(in the rows, 128 means zero)
Named moves come first, each a turn or a mirror and shown by rows before and after it. Which of them, in which order, take the first row of each pair that follows to the second? Write the first one first, as in the answered first pair.
move C:
[134 123 121 137  99 145  96 115 153 108 136 145  97 108 100 148]  ->  [150 132 103 169 108 144 100 110 153 121 141 135 122 107 115 138]
[183 173 135  94 141  93 119 127 148 163  77  87 175 103 128  96]  ->  [155 157 164  43 129  95 113 135 147 142  71 110 135 103 107 113]
[138 133 120 155  95 104 123 125 113 123 139 112 134 116 130 127]  ->  [123 123 134 129  86 104 116 130 110 112 134 123 112 118 118 134]
[133 121 134 136 110 139 131 131 120 116 132 132 126 113 156 108]  ->  [130 118 138 130 109 138 130 134 121 113 130 133 120 114 153 110]
move R:
[131 140 134 129  92 129 119 137 125 124 117 130 102 118 138 129]  ->  [138 146 134 132  94 127 122 140 124 126 112 126 109 116 143 123]
[121  90 124 125 104 118 104 118 130  89 147 136  93 163 152 138]  ->  [171 121 118 152 119 115 124 134 123 114 111 107 153 148 180 108]
[144 131 131 130 127 133 130 141 129 122 130 130 114 129 140 129]  ->  [141 128 131 127 126 135 130 142 130 120 129 132 113 130 138 132]
[165 148 118 124 116 122  82 140 164 141 122 122 143 116 115 129]  ->  [146 137 119 114 107 124  73 133 165 131 136 134 120 121 106 141]
move H:
[128 114 119 118 145 155 140 122 146 148 117 108 100 108 115 146]  ->  [138 109 111 148 110 148 113 114 140 120 120 121  86 121 131 137]
[140 106 158 124  94  96 104 126 124 116 125 141  73 137 122 138]  ->  [138 118 174  84 130 103 132 147 128 144 103 123  98 119 115 139]
[104 138  84 125 132 144 117 135 148 149 142 122 129 140 111 126]  ->  [127 145  94 138  98 133 100 142 135 122 115 130 126 147 129 108]
[ 93  87  94 152 119 119 105 113 127 113 156 151  82 180 158 158]  ->  [145 123 149 102 109 110 124 170 107 110  57 140 123 155 182 117]
move Q:
[165 138 132 172  91 112  91 124 119  83 111 158 119 158 169 109]  ->  [117 112 137 143  98 120  85 110 127  79 145 175  78 164 138 139]
[107 127 138 106  73 141 113 121  96 132 167 168 115 122 124 117]  ->  [ 96 127 136  91 101 150 126 120 102 151 179 160 119 117 110 126]
[164 144 114 177  93 117 110 123 123 121 114 130 142 128 156 110]  ->  [136 125 119 163  78 117  94 113 123 102 134 151 104 139 141 126]
[124 110 110 123 122 134 131 107 142 131 146 132 109 133 126 131]  ->  [126 114 105 124 135 134 140 107 144 144 146 123 120 128 125 131]

Between the rows of a pair lie two moves.
[100 100  99 112 127 127 103  77 134 113 171 162  89 152 113 163]  ->  [166 146  77 157 163 127 139  91 132 161 139 112 182 132 151 123] : R, H
[168 122 119 141 104 116 110 137 122 112 115 112 154 132 168 108]  ->  [150 109 102 160 100 117  96 118 128 107 146 120 134 143 160 120] : R, C
[149 144 135 111 181 153 180 132 127 177 123  90 185  99 145 140]  ->  [127 102 148 139  64 130  94 108 109  70 141 162  78 148 148 153] : R, H
[156 153 131 173 147 135 106 149 138 163 115 116 160 135 144  90]  ->  [140 148 173 107 136 136 104 173 134 146  80 131 135 128 128  97] : C, R
[139 128  97 200 145 129 126  92 128 149 166 109 151 135 151 130]  ->  [122 111 104 198 120 124 105  85 127 124 176 129 117 148 143 142] : Q, R
[152 147 158  95 149 122 158 169 111 143  80 119 163  94 156  92]  ->  [ 82  93 155  78 114 122 115 134 119  97 142 167  68 123 115 136] : R, H
[151 108 148 114  76 113  89 167 104  78 111 137  86 136 135 107]  ->  [144 126 152  63 160 132 150 186 117 151 102  97 136 103 118 114] : H, Q
[106 145 135  96 154 150 128 122 130 157 121 126 131 116 112 156]  ->  [ 95 135 141  94 141 148 119 119 130 147 125 133 114 121 107 161] : Q, R
[ 53 137 149  35 187 163 154 109 180 142 166 131  60 127  87 186]  ->  [ 50 117 130  87 135 150 112  85 175 100 194 156  25 155  96 186] : H, Q
[100 108 111 104 198 155 144 128 151 197 155 125 118 116  98 182]  ->  [148 117  69 222 135 135  99 101 138 154 167 132 127 145 144 150] : Q, H
[112 131 151  83 140 150 152 142 127 164 119 125 126 109  88 133]  ->  [ 95 115 113 136 134 151 135 108 135 157 171 130 110 128  89 148] : H, Q
[143 123 129 145 105 119 119 122 118 105 124 136 126 142 145 115]  ->  [134 128 152  99 125 123 137 138 119 114 103 131 126 129 134 118] : Q, H
[169 132 164 110 126 142 115 138 118  93  97 146 131 145 151 117]  ->  [157 137 148 103 183 155 148 133 133 142 120 121 158 132 139 128] : H, Q
[125 121 100 156  66 114  71 122 126 110 164 161 114 136 162 160]  ->  [111 126 158  54  88 122 100 163 121 122 113 161 108 109 138 164] : H, R
[114 123  83 150 179 135 148  93 148 169 185 111 131 123 112 152]  ->  [118 135 105 110 196 138 167 112 147 179 157 102 145 109 106 148] : C, Q
[144 140 141 160 115 108 102 137  93 107  65 140 147 141 157 106]  ->  [ 97 129 162  78 166 127 136 147 108 141  72 136 137 122 116 137] : Q, H
[107 120 126  99 143 133 140 128 137 136 148 126 109 127 126 135]  ->  [125 125 103 147 129 128 127 115 136 130 160 125 118 137 142 127] : R, H
[156 135  77 165 136 143  86 102  98 109 128 130 149 146 155 102]  ->  [ 92 107 111  82 147 151  87 106 110 105 141 153  94 142 108 141] : H, R
[128 159 126 119 188 129 120 154 160 119 135 129 142 136 134 151]  ->  [139 165 130 121 181 129 119 160 155 116 122 128 148 134 142 144] : C, Q
[100 113 118  89 140 133 121 126 138 144 113 134  95 133  78 142]  ->  [154 132  82 179 122 124 110 115 131 141 110 121 137 140 123 108] : C, H
[106 128 139 121 128 144 111 109 113 135 108 163 135 145 151 136]  ->  [113 129 130 140 129 140 110 105 112 140 114 161 146 146 155 134] : C, Q
[147 132 158 169 185  91 144 122 177 145 138 120 154 127 135 113]  ->  [112 107 187 126 149  85 119 123 174 104 137 155  91 139 113 132] : H, C
[132 137 142 116 145 135 150 134 125 140 117 119 143 125 126 138]  ->  [121 129 124 135 149 138 143 117 130 141 145 122 135 134 122 150] : Q, H
[132 110 134  95  76 163 152 115 122 100 110 114 111 112 147 120]  ->  [146 122 103 137  99 167 164 103 125 128 130  92 147 111 159 113] : Q, C
[ 97 129 112 106 179 141 156 118 136 147 159 125 149 114 116 137]  ->  [151 151 147 103 129 121 142 150 116 113  87 132 162 110 151  97] : H, H
[129 139 156  86 107 128 132 131 120  86 136 127 115 166  92 125]  ->  [125 132 124 130 111 127 126 107 126  89 174 125 115 177  93 131] : C, R
[119  99  53 198 164 154 138  91 142 141 218 107 149 121 120 152]  ->  [ 66  68 135  74 121 153 119 122 133  87 178 157  64 121  82 179] : Q, C
[106 122 166  58 150 137 133 131 127 129 101 130 121  98 114 127]  ->  [169 149 128 156 122 125 121 122 117 125  93 113 168 108 163  89] : C, Q
[104 145 123 118 113 116 134 131 123 159 105 145 140 124 116  79]  ->  [102 136 112 138  98 115 120 119 121 146 119 155 128 133 118  82] : H, H
[137 131 119 145 116 111 117 121 123 106 113 121 143 125 127 104]  ->  [110 120 132 110 119 114 118 122 125 101 122 132 117 127 108 123] : C, Q
[112 132 109 132 148 119 139 114 133 178 157 123 156 115  97 144]  ->  [126 143 124 115 148 117 147 131 128 179 129 117 168 106 102 133] : C, R
[125 125 130 174 141 164 156 137 150 136 125 143 152 145 107 110]  ->  [109 118 151 132 145 166 159 146 152 133 116 150 134 141  91 118] : C, Q
[124 123 114 164 109 126  95  99 138 107 168 143  92 147 142 149]  ->  [111 131 105 147 165 140 133  99 150 152 181 120 122 131 125 160] : Q, Q
[123 132 149 108 141 131 175 133 150 148 101 102 166 135 112 130]  ->  [147 131 148 153  83 115 136 127 135 104  90 125 147 156 140 114] : H, H
[ 94 109 133 109 123 133 116  98 143 115 153 153  89 148 112 147]  ->  [132 140 102 158 162 137 144  98 145 159 152 116 157 134 138 125] : R, H
[105 141 168  66 139 131  98 136 113  96 110 161  98 106 100 144]  ->  [151 174 112 141 191 137 132 123 119 155 125 111 183  94 128 120] : Q, C
[194 130 153 157 156 156 132 156 154 118 122 111 158 112 142 108]  ->  [128  95 163 106 163 167 122 140 168 108 164 137  95 119 100 150] : C, H
[143 133 101 122 146 133 151 130 138 137 134 106 172 106 150 133]  ->  [136 113 123 116  85 121 110 129 128  80 125 141 120 125 152 134] : R, H
[ 93 133  97 135 203 146 130  95 173 178 213 103 149 150 131 134]  ->  [129 124 148 146  67 112  54 115 135  66 145 163  85 179 166 104] : C, H
[ 87 111 143 107 117 130 115 133 129  99 121 151  88 132 101 161]  ->  [136 135  97 201 119 125 116 115 129 116 132 125 142 137 140 134] : C, Q
[142 117 148 101 108 122 145 117 142 123 102 114 129 110 155 126]  ->  [124 107 149  90 112 127 144 112 146 122 116 118 116 112 143 137] : R, Q
[153 176 153 139 161 171 133 152 103 154 129 100 168 120  98 140]  ->  [145 162 186 108 113 161 107 166  92 111 102 130 125 125  94 141] : Q, C
[ 94 126 166 108 129  89  82 169 104 104  79 132 118 116 137 120]  ->  [116 132 137 169 114  82  69 149 104  97  95 131 131 130 156 111] : C, Q
[121 138 141  88 130 118 137 139 133 128  97 135 118 110 124 125]  ->  [138 149 110 133 150 121 147 127 137 152 114 115 148 110 136 117] : H, R
[100 136 100 144 161 124 144 103 136 135 180 163 121 121 110 162]  ->  [157 158  95 190 127 112 134 114 119 120 143 158 151 125 148 125] : R, H
[182 162  83 160 167 124 135 158 143 169 119  72 201 132 156 103]  ->  [165 124 105 174  57 100  59 148 124  72 123 138 104 172 157 111] : Q, Q
[108 127 118 158 115 115 101 105 122 112 137 134 109 147 162 125]  ->  [ 86 119 121 133 132 121 111 102 129 124 150 136  99 144 143 142] : C, Q
[133 158 155  99  86  98 122  78 136 103 106 143 124 140 148 128]  ->  [131 153 139 121  85  96 117  66 139 103 123 146 120 147 152 130] : C, Q
[160 161 145  87 161 142 151 168 111 172  68 161 167 137 135  92]  ->  [105 123 160  49 140 144 126 154 117 141 100 197  96 150 100 127] : C, R
[ 90 115 137  75 181 131 164 140 135 152 136 110 123 111  95 147]  ->  [105  99  90 178 120 118 114 100 132 107 179 132  99 147 121 143] : R, H
[144 133 182 149 117 117 118 121  98  90 124 171 106 149 127 125]  ->  [130 133 196 111 136 123 134 129 104 102 118 168 105 139 112 134] : Q, H
[ 53  75 128  64 120 115  88 104 160 108 165 180  70 150  70 200]  ->  [157 128  38 238 137 102 100  81 156 150 174 123 192 156 148 140] : C, Q
[121 126  94 133 171 126 163 113 134 169 158 108 147 121 111 144]  ->  [144 118  93 182  97 110 112 104 118 108 151 137 118 147 139 128] : H, R
[ 97 118  97 124 124 139 117  96 124 117 166 153  79 143 111 165]  ->  [112 144 133  59 160 146 159 138 122 151 110 133 118 112 108 152] : H, H
[140  88 140 130 149 134 126 108 131 115 178 124 117 132 107 142]  ->  [167 104 132 153 157 132 135 113 128 127 167 106 149 126 123 128] : C, R
[166 128 121 178  95 119 105 126 115 111 108 119 139 145 153 104]  ->  [124 126 160  72 153 137 148 152 128 150  98 108 136 117 112 129] : H, C
[171 139 157 155 103 146 147 118 158 121  55 116 153 126 134 114]  ->  [121 120 163  99 149 162 169 115 175 152  82 113 137 117  92 152] : Q, H
[118 111 193  94 133 118 136 137  83  90 112 139 113 128 155 136]  ->  [103 114 169  93 190 132 164 126  98 136 144 115 139 116 141 150] : H, Q
[100 112  99 131 165 125 137 109 153 150 165 117 136 129 129 138]  ->  [ 88 106 136  74 145 124 129 129 149 130 137 134 107 125 119 141] : Q, C
[110 113 136  71 161 136 184 128 130 119 137 147 134 121 113 128]  ->  [ 98 105 115 100 161 137 177 110 136 119 169 151 128 130 110 135] : C, R
[ 96 108 121  99 119 121 117 123 129 133 150 147 102 134 102 146]  ->  [122 132 111 105 157 127 145 133 132 172 132 115 156 116 113 131] : Q, R
[155 142 109 176 101 124 113 104 130 105 129 134 138 157 149 118]  ->  [157 153 154  97 119 128 140 141 125 118  76 125 150 130 139 114] : Q, H
[139 130 110 143 154 131 139 121 125 130 141 115 149 133 126 130]  ->  [144 136 132 115 152 131 143 136 120 128 115 115 149 123 125 125] : C, R
[ 95 144 153  84 166 111 177 146 110 167 117  85 141 112 118 127]  ->  [104 146 121 132 175 113 175 128 113 180 143  73 160 119 129 122] : R, C
[137 101 140 144 112 104  78 117 125  98 124 145 129 140 127 133]  ->  [136 106 113 169 142 111  94 103 132 126 150 131 152 137 126 136] : Q, C
[103 118 107 119 159 136 135 115 136 151 167 118 134 125 108 137]  ->  [145 142 145  98 137 128 140 152 118 139 100 115 158 113 129 108] : H, H
[ 76 137 108  68 202 116 146 109 156 194 168  80 100 128  95 143]  ->  [ 85 147 126  48 203 116 153 126 152 195 142  77 108 122  97 136] : R, C
[ 97  92 197  49 120 114 119 126 139  87 142 182  42 144 106 144]  ->  [196 135 103 238 114 101 113  93 134 108 163 137 140 164 185  87] : C, Q
[123 111 142 131  88 106 120 134 115  79  99 129 111 142 158 114]  ->  [ 97 106 159  78 116 117 138 144 123  97  98 126 106 129 135 132] : Q, H
[101 108 146  77 122 128 117 133 124 141 122 120  99 121 110 123]  ->  [136 121  96 168 122 123 110 111 125 153 148 102 137 132 140 103] : H, C
[154 134 124 153 118 118 126 126 111 137 117 118 133 119 142 100]  ->  [119 117 150  97 119 121 125 131 114 129 119 135  96 118 117 123] : C, Q
[ 88 122  99 142 171 125 131 136 128 153 179  78 144 121 106 162]  ->  [141 155 145 110 143 117 135 182 105 138  91  72 171 103 133 123] : H, H
[134 137 119 131 186 133 175 128 138 161 139  92 168 103 117 132]  ->  [179 142 130 178  97 109 126 134 116  97  99 120 149 124 158  99] : Q, Q
[126 129 127 154 157 117 141 142 135 159  94 122 146 139 124 144]  ->  [104 121 127 141 162 121 142 134 139 157 109 128 131 141 111 153] : R, Q
[120 107 121 140  97 117  97 108 127 115 136 135  99 154 144 151]  ->  [144 121 105 169 108 114 107 108 124 130 132 119 135 153 161 136] : C, R
[146 140 153 129 168 139 128 159 138 132 116 130 132 126 110 138]  ->  [158 137 150 159 137 130 106 153 131 106 114 143 122 137 121 129] : H, H
[149 132  97 189 142 128 148 118 116 155 146 110 165 138 154 114]  ->  [157 131 155 136  84 116 122 151  98 101  84 141 129 139 160 103] : R, H
[132 185  99 149 136 148 132 103 122 117 167 141 114 150  86 115]  ->  [164 202 118 144 118 142 131 124 110 107 126 139 128 147 105  96] : Q, H
[139 135 148 102 176 141 158 133 118 171 109  99 152  82  96 148]  ->  [112 117 156  81 166 141 146 126 119 156 123 114 117  88  80 166] : C, R
[136 141 155  95 154 121 146 156 121 141 127 120 144  97 130 125]  ->  [109 112 139 122 121 116 112 129 123 108 168 150  93 121 120 143] : R, H
[165 150 175 103  91 115 117 166 121 114  63 138 129 126 153 105]  ->  [110 138 116 116 190 145 159 124 154 193 157 105 152 118 114 147] : H, C
[179 138 143 119 107 122 129 132 143 110  75 126 129 137 146  78]  ->  [139 107  99 168 110 126 110  84 159 108 152 137  95 163 126 109] : H, H
[162 162 146 144 155 126 127 146 119 127 130 121 157 132 159 118]  ->  [134 142 174 106 127 125 108 152 115  97 125 148 109 137 140 133] : R, H
[140 136 102 105 169 150 186 160 162 159 127 116 125  97 124 107]  ->  [135 126  67 155 158 149 168 131 165 150 168 124 116 115 128 112] : Q, H
[121 144  93 180 157 111 126  96 131 154 160 132 158 143 126 139]  ->  [ 85 119 145 103 120 107 105 113 126 110 136 170  92 146  98 156] : Q, C
[134 128 125 137  63 123 111  95 121  98 153  97 110 160 154 130]  ->  [158 150 119 141  98 126 142 104 122 134 135  68 162 142 166 114] : Q, R
[ 97 111 169  68 149 149 121 133 120 120 133 143  76 109 114 161]  ->  [141 145 157  89 184 152 152 151 121 161 104 101 148  89 139 132] : Q, Q
[117 109 113 171  99 139 114 121 150  76 181 151 129 140 127 120]  ->  [ 92 104 117 145 128 147 128 119 159  94 198 147 125 135 106 136] : C, Q
[ 87 123 197   4 124 133 133 159 120 121  95 158  74 111  91 149]  ->  [152 150  52 237 153 128 130  84 134 171 196 106 169 134 149 122] : H, C
[128 122 131 117 141 128 132 132 116 145 107 116 125 106 149 134]  ->  [115 114 117 126 147 131 130 116 121 148 131 119 117 111 141 144] : Q, H
[117 151 148 108 128 148 157 127 124 151 122 141 132 113 129 133]  ->  [133 151 145 135  93 138 138 122 116 125 115 153 120 124 144 122] : H, H
[121 112 111 121  83 123 109 122 153 125 147 144 107 141 141 141]  ->  [143 135 106 119 126 131 145 136 157 169 129 111 161 122 151 129] : R, H
[139 136 115 118 141 136 138 129 129 166 132  95 155 110 135 132]  ->  [126 130 138  83 138 136 137 141 128 157 117 106 137 108 127 137] : C, R
[136 150 132 167 100  95 137 171 128 149 111 119 139 125 155  80]  ->  [132 151 126 166 125 102 152 167 135 169 122 108 150 119 146  85] : H, Q
[147 140 127 159 114 126 106 125 140 118 118 127 154 130 154 113]  ->  [ 94 116 136 105 141 137 115 120 154 127 147 136 118 126 116 147] : H, R
[112 116 115 140 116 126 113 112 130 115 143 142 102 134 123 142]  ->  [136 132 101 169 128 125 122 112 130 130 136 128 135 131 137 128] : C, R
[140 147 146  49 189 167 185 169 153 137 103 131 121  86  83 131]  ->  [204 169 149 100 130 147 159 185 132 100  53 136 139  95 130  86] : Q, Q
[113 141 128 131 165 144 153 167 109 164 132 182 149 133 115 139]  ->  [139 149 137 148 127 132 136 175  98 137 106 191 146 140 133 119] : H, H
[168 139 104 149  62 102  99 114 125 104 146 142 107 173 148  85]  ->  [162 161 141  53 131 119 163 156 130 158 101 111 148 130 127  89] : H, C
[ 85  98 119  89 177 148 129 101 149 146 192 134 117 131 140 135]  ->  [151 118 118 163  99 123  89 109 123  92 144 143 126 148 194  90] : C, H
[114 166 131 105 192 186 125  76 192 128 168 145  98 139  95 150]  ->  [184 205 124 150 184 176 135  97 178 139 116 119 161 130 141 101] : Q, Q
[193 161 121 150 153 133 133 151 117 133 128 132 181 127 161 133]  ->  [168 137 154 115  99 123  97 156 108  80 116 172 116 141 147 143] : Q, C
[105 110 150 103 107 120 107 111 131 105 139 151  84 154 126 155]  ->  [171 152 125 163 128 115 132 122 125 141 112 110 164 141 168 115] : H, C
[ 79  93 137 106 132 123 121 112 130 112 163 137  82 141  79 170]  ->  [117 125 180  56 136 120 143 160 116 119  89 123 116 120  94 143] : R, C
